Named turns come first, each shown by rows before and after it. Which turns, in which order, take the first row of each pair that follows to the second? Write the first one first, as in the answered first pair.
K_526:
[-18  32 -38 -32 -12 -27   2   2  37 -18   8 -29 -30 -30   2  -1 -48   4
   9  -1 -19 -40 -39  17  16 -52 -15] |-> [-16  30 -24 -45 -47   1 -12   8  21 -72  16  -6  -5 -11   1  24  -1  26
  22 -28  -7 -33   9  20  27 -34 -22]
[-25   5 -12 -17  14   7  13   2 -13   9   9  -9  -8  -4   3  11  17  36
  -7  22   4  -1  -2  20   4  23 -22] |-> [-23   5 -18 -16  20   0  13  -6   3   9   5 -12 -26  -5   1  -4  -5  31
  -8  28   5  -6 -16  18   1   6 -15]
[ -3 -23  14  35 -47 -15  16 -14  40  10  -7  -6  39  15  21   1 -24 -29
  41 -20  10  10  43 -34  -8  -2   9] |-> [ -8 -19  13  37 -43 -20  19  -5  35  17  -8 -18  51   9  24  -4 -19 -31
  35 -12  19  11  37 -29 -15  12   8]
[ 26 -13 -27  51  16 -33  20  13   5  14 -12   0  55  -4  16  17 -20 -21
  34  35  -8  -5 -44  28 -14  27  35] |-> [ 26 -26 -22  34  -4 -15   3   1  23 -31 -15  23   0  16  18  12 -32 -41
  57  36 -16 -11 -24  26   8  -9  41]
K_296:
[ -2   6   7 -44   4  28   3 -16  -4  -5  -3  16 -24  -4 -20   9  -1   1
   4  15 -15  12  22   9  41  -3 -18] |-> [ -2  11  13 -34  18  16  15 -13   8  17  -2   6 -33 -11 -20  -2 -25 -14
  -3  28 -18  10   1   3  34  -8  -9]
[ -2   1   0   0  -1  23  -9 -17  13   2  -8   6 -41  11  -3 -12 -14 -19
   7   6 -12 -18   7  11  21 -34  -2] |-> [ -2   3  -1  -2  -7  27 -16 -16  15  -4  -7  13 -35  14  -1  -8 -10 -17
   3  -1 -14 -17  15   8  22 -31  -6]
[-35  15  16 -47 -13 -21 -11  18  28  17   7 -20 -53 -38  -1  10 -36  11
  -7  14 -10  21 -45  42 -11 -66  16] |-> [-28   8  46   0 -40 -25 -10  17  54   2  -8   1 -30 -20   9  -1 -45 -32
 -22   4  -4   8 -33  14 -17 -79  35]
K_628:
[ 11   4  14  47  -7  12  -3  -3  16 -45  -4  22  -6  49   5  -8   3 -49
 -14   3 -14   0  26 -11 -23  -8  16] |-> [ 16  12  18  37  -3  11  -6  -1 -12 -40  -5  22  24  37   4  10  28 -23
 -20  -8  -4   7  41 -10 -27  19   4]
[  6 -21  -5  -2 -42  48 -25   2  30 -61  13  40 -57  37 -11   6  13 -11
  36 -15  -8  -7  49   8  32 -13   6] |-> [  4  -8  -1  -9 -36  54 -21  11  -3 -56  22  37 -14  30 -11  31  46  25
  22 -21  -2   2  65  12  23  27 -11]
[-24  21 -21   1  30   9   3   3 -61 -25  24  -7   3  22  27  46  59  39
   9 -32  22  -8  40 -16 -17  41 -31] |-> [-36  36 -38 -14  53 -13  10  -4 -62   9  20 -27 -13  -1  22  44  31  48
   4  -1  17 -10   2  -4 -18  42 -30]
[ -7  21 -58 -33  45 -25   1  10 -13  55  -3 -40 -37 -41  -2  -5 -38  39
  -3  39  -7   9 -58  36   5   3  -6] |-> [ -4   5 -49  -9  22 -15  -5   2  30  27  -5 -13 -90 -16   3 -25 -64 -14
   4  36 -12  -6 -50  22  17 -49  15]
K_909:
[ 20   6 -40 -31  40 -49  -8  31 -46  43 -17 -27  -8  12 -21 -26 -11  60
  17 -32 -32 -26 -32  -3 -14 -13  17] |-> [ 16   0 -36 -50  26 -29 -13  31 -46  11 -10 -10 -32  29 -19 -12   6  72
  35 -38 -28 -25  -6   6   0 -15  13]
[-14 -43   7  48  -1  45 -29  11  29  21  -4 -14 -41  35 -11 -20   8 -50
  17  29   7 -26  25  -3  23 -58  -7] |-> [-18 -37   7  56  -3  39 -21   7  33  38  -3 -19 -34  28  -9 -30  -4 -61
   5  28  15 -31  20  -9  20 -52   7]
[  8  42 -25  16   9  -4  15  24 -21 -25   9  39  25  -8  -4 -13 -13   8
   5   0   5 -24  22 -51 -25  29 -13] |-> [  3  43 -32  16  16 -11  24  14 -24 -17   7  30  19 -18 -11 -14 -17   8
   1   9   3 -21  13 -48 -30  28 -13]
[ -5  19  -6  20  21  -5   2  -7 -19  -4  33   2   8  -1   9   7  -1  -9
  -9  12  13  -1   7 -13 -72   8   2] |-> [ -1  21 -15  13  24  -8   3 -10 -21  -1  31  -4   0  -6   3   4   2   3
  -7   8   7   2   2  -2 -63   4  -2]

(two turns a pair)
[-42 -17 -26 -27 -64 -36   1  19  -3 -22  25  46   4  31  28  30  15  42
  19  -8 -17  20  41  22  -3  -5  12] |-> [-49   3 -42 -43 -19 -64  15  16  -8  36  19   5 -11  -3  29  19 -16  46
   4  27 -26  18 -15  32 -14  -1  11]  K_628 then K_296
[ 17   5 -18 -11 -22  12 -15 -13   8   0   1  -5   2  25 -13 -33 -21 -17
  19  27 -22   8 -16   2  11 -36  11] |-> [ 13  10 -10 -19 -20  18 -21  -4 -26 -10  14  -4  45  26 -16  -9  15  16
  15  10 -14  15   7   7   9   1  -3]  K_526 then K_628
[-12 -31 -17 -39   3 -56 -41 -16  42  -2  42  40  37  41 -26  25  24 -10
  46  -1 -46  21  21 -33  35  11  35] |-> [-12 -27 -34 -50  36 -76 -27 -23  47  35  35  23  18  17 -34  13  -3 -11
  43  21 -57  15 -13 -23  29   8  35]  K_296 then K_296
[-16  32   5   5  19 -16  15  14 -29   5   1 -30  68 -12 -30  25  37  65
 -25  28   3  24  -1  -4   5  25 -14] |-> [-18  -5  -1 -13 -15  14  -9 -13  43 -60  -1  20 -58  19 -33  10   4  13
  22  36 -10  10  19   3  47 -50   5]  K_526 then K_526
[ -3   8   9  -2 -18  23   2  -8 -13 -47  -7  -7 -16  14  13 -21  28 -31
  32 -14 -32 -12  14  12  13  16  15] |-> [ -5  13   3   7  13 -10  23  -4 -11  18 -17 -40   0 -11  13 -37  -7 -36
   6   3 -35 -17 -24  13  -6  12  25]  K_526 then K_526
[ 10  25 -47 -14  51 -31 -32  -7 -28  21   3 -29 -11  -5  10  10   6  45
   9  10   6   4 -31   3  -3  58 -14] |-> [  9   5 -38  -8  16 -16 -40 -19  26 -16   1   7 -89  21   9  -9 -26 -10
  28  16  -3 -11 -21  -7  16  -7   7]  K_526 then K_628
